In the data rows, the value 128 means zero.
Some points, each followed by its number:
[ 45 118 157 162 132 121 139 153  37 136  46  90 106  82 125 161 122  92 155 119 178  42 117 167  49  15  95 163 157 142 132 132  69 120 152 129 132 112 142 186  88 147 138 116 168  51 116 105] 0
[114 146 164 178 149 139 152 163  88 149  82 123 147 116  77 165  38  61 173 132 168  98 105 166 127  83 138 166 145 168 131 145  66 158 173  40 121 128 153 127 112 157 159 142  13  98 177 142] 1
[173 172 164 142 131 102 163 154 170 136 172 134 127 141 163 172 152 171 159 133 154 165 171 164 159 133  56 153 131 167 255 187 177 135 156  90 171 119 150 205 147 171 164 177 111 176 129 177] 2
[126 130  59 151 161 150 101  62 141 225 145 123 113 125 170  94 163 153 153  61  65 119 125  86 118 152 119  50  78 164  54 121 147 126 142 159 186  85 160 116 125 112 116 135 181 140 141 126] 3
[ 72 141 161 163 150  28 141 169  72 119  53 232 124 101 130 171  38  44 154  98 192  76 131 181  95 143 142 165 126 145 135 141  37 135 146 109 121  55 149 162  78 159 115 143  45  65 148 116] 4
[122 158 114 169 109 108 152 120 135 156 126 133 146 119 151 118 131 124 150 108 113 116 152 112 123 120 127 110 143 130 133 170 124 151 189   0 109 131 111 144  97 134 188 158 156 130 122 183] 5
[129 166 210 122  77 142 192 209 108 203 107  91 126 126  92 189 109 112 127 129 200 149 121 204 149  98 230 206 220 126 121 176 106 121 122 105 112 114  94  60 119 184 144 164 109 138 111 142] 6
[151 128 136 113 134 108 123 127 156 129 160 102 134 134 107  95 175 185 128 124  83 154 150  94 142 124 179 113 110 133 132 115 179 133 108 255 163  79 132 228 150 110 124 117 159 161 129 112] 7
[224  94 165  94  39 155 120 163 199 131 206  97 151 172 141 120 160 181  72  91 148 218 147 130 221 125 180 164  83  58 115 104 196 156 107 120 112 148  47  87 160 108 160  96 134 218 115 171] 8
[171  53 217 115  96  95 127 190 137 124 134 166 153 135 131 119 101 106 106 126 169 180 136 144 174  91 107 197 140 101 131  71 114 146 111 121 108 104  92 132 116  96 138  51  98 140 139 157] 9
[ 84 191 167 123 144 136 168 171 101 172 102 123 103 102 111 187 150 131 132 126 198  96 126 190  91 235  80 170 119 142 127 172 120 108 116 137  97 107 145 101  97 189 104 185 171  88 103 101] 10
[117 180 161 103 126 111 164 165 114 138 119  88 120 118  93 184 116 122 111  96 164 107 143 172 139  94 156 162 144 118 127 168 117 120 106 166 131 120 119 137 101 183 131 181 124 115 134 132] 11
[192 112 177 128 118 133 151 174 155 122 154  69 165 153 112 131  81 100 125 147 147 186 107 139 177 142 141 158  68 129 123 136 123 154 140  70 106 125 129 138 114 127 154 118  49 167 158 172] 12
[143  90  85 162 187 103  75  79 163 140 174  90 114 129 103  87 173 174 167 144  72 134 178  78 137 147   7  78  98 175 145  84 178 135 149 133  78 125 182 112 172  83 138  92 152 164 140 126] 13
Which three points above are nearest to each new point, looking only along the 5 directions in which the numbered points spread most? Their numbers follow each, nearest first.
[167 105 124 173 174 158 123 111 151 129 157  47 228 209 132 100 163 162 178 154 112 182 145  96 206 116 131 121 122 176  13 134 163 103 177  49 123 104 168 121 214 101 195 109 152 164  94 195] 5 12 13
[180 103 143 153  85 121  50  86 187 174 164 112  25   0  81 108 120 138 141 113 144 184 102 128  93 160 123 172 119 128 102  72 150  83 163  97 136 255 106 167  44 102 183  99  96 185  82 203] 12 5 9
[117 113 123 153 140 147 184 130 127  69 131 195 159 123 153 105 153 143 159 138  89  99 173  94  71 135 139 125 108 153 105 158 148 190 158  40 117  55 149 132 145 105 149 123 150 112 158 143] 5 13 12
[126 108 103 126 165 132  81  97 149 136 163 190  98 118 196 109 205 199 129 105 108 117 112 105  98 126 150  97 110 140  90  69 183 121 129 125 108 133 151 152 169 103 119 102 207 143 121 107] 3 7 13
[126 136  65 158 145 125  96  78 143 236 146 161 105 120 188  96 169 153 157  14  82 106 225  91 108  60 120  72 187 154 116 124 147 129 148  88 138 100 152 108 154 109 122 140 160 137 147 114] 3 13 5
[126  90  67 141 173 150 202  93 120 171 126 167 219 240 210  77 155 144 145 137  75 142 116  75 164 122 166  75   0 154 130 174 120 139 149 113  94  92 163 129 215  72 151  96 161 130 122 156] 13 3 5
[139  51 126 166 156 104 101 134 117 121 101 133 155 125 135  87  84  82 157 125 106 132  90  92 143 142 142 113  58 154 146  62  89 154 168 164 106 154 154 107 104  77 150  54  99 119 158 164] 9 12 5
[154 165 139 188 186  52 155 139 155 140 153 163 146 132  66 127 117 104 185 222 126 169 149 123 165 213 164 129 133 181 130 158 127 148 202  95 109 115 180 139  87 144 200 165 133 154 129 194] 5 12 2
[ 95  57 152  83 112  21 129 164  71 169  68 147  90 105 156 107  94  82  73 113 157 110 129 130  93 145 126 158 157  85 114  88  74 103  73 155 200 175  98 146  68  77  63  58 136  73  90  73] 0 11 9
[155 115 168 101 120 104  32 101 156 134 146 116 226 196 123 155 101 127 103 161 161 134 143 159  63 126 115 181 124 105 186  55 135 183 102 133 139 151 105 120 165 140  96  93  83 137 167 108] 9 12 7
[107 130 140  68  71  96  53 165 104  97 103  97  37  70 115 140  70  88  75 132 141  94 138 142  71 133  86 153  98  76  88  64  97 171  74 125 111  93  70 159  75 141  73 136  79 109 185  57] 0 11 9
[190  78 133  65  50 149 103 120 192  80 193 154 120 149 206 104 189 180  57 125 119 167 119 114 187 161  44 131 102  45 154  85 199 122  81 127 123 114  46 144 150  93 112  80 173 186  91 126] 7 8 9
[160 113 122 143 148  67  94 129 159 137 150 201 173 161 141 118 140 152 138 144 128 158 134 125 165 134 113 131  91 146 110 107 146   0 146 144 138 137 145 191 175 107 157 115 120 154   0 160] 7 13 12
[ 59 185 131 119 146 197 145 135  56 123  62 169 104  83 108 173  78  64 127 119 153  68 153 168  69 130  55 131  81 119 127 155  66 122 117 147 123 153 135 116  77 188 101 183 117  62 125  89] 0 10 4
[171  76  36 128 118 108 136   3 157 112 143 149 149 123 115  94 132 133 124 130 135 164 121 113 111 151 152  75  75 124 212 119 140  17 135 147 159 107 122 130 125  86 167  62 126 147  36 178] 13 7 3
[149 114 170 174 123 156 123 176 145 130 121  99 162 141  87 127  98 109 154  74 153 172  44 142 172 139 156 179  99 143 177 112 117 158 178  94  84 190 128 165 142 133 193 111  84 152 162 188] 12 9 5
[103 123 165  59  50  75 156 161  87 116  71 133 115 119 148 151  76  77  45 141 149 100  72 157 123 154 119 143 134  45 160 139  81 132  71 146 132 168  50  97  81 139  81 124  88  71 106  86] 11 6 9
[161 106  85 169 154 159 125  67 158 129 168 112 171 172 171 128 142 157 163 109 149 177 121 151 160 108 151  97 130 160 124 121 162  10 157 198 152 130 156 121 164 130 166 100 121 160  16 158] 7 13 3
[ 82 178 111 104  96 141 142 124  81 120 112 114  86 102 104 169 153 136 111 142 133  81 113 153  88 122 120 114 180 102 121 173 118  97  91 157 127 118  98 164 126 173  65 183 157  88 104  68] 10 11 0
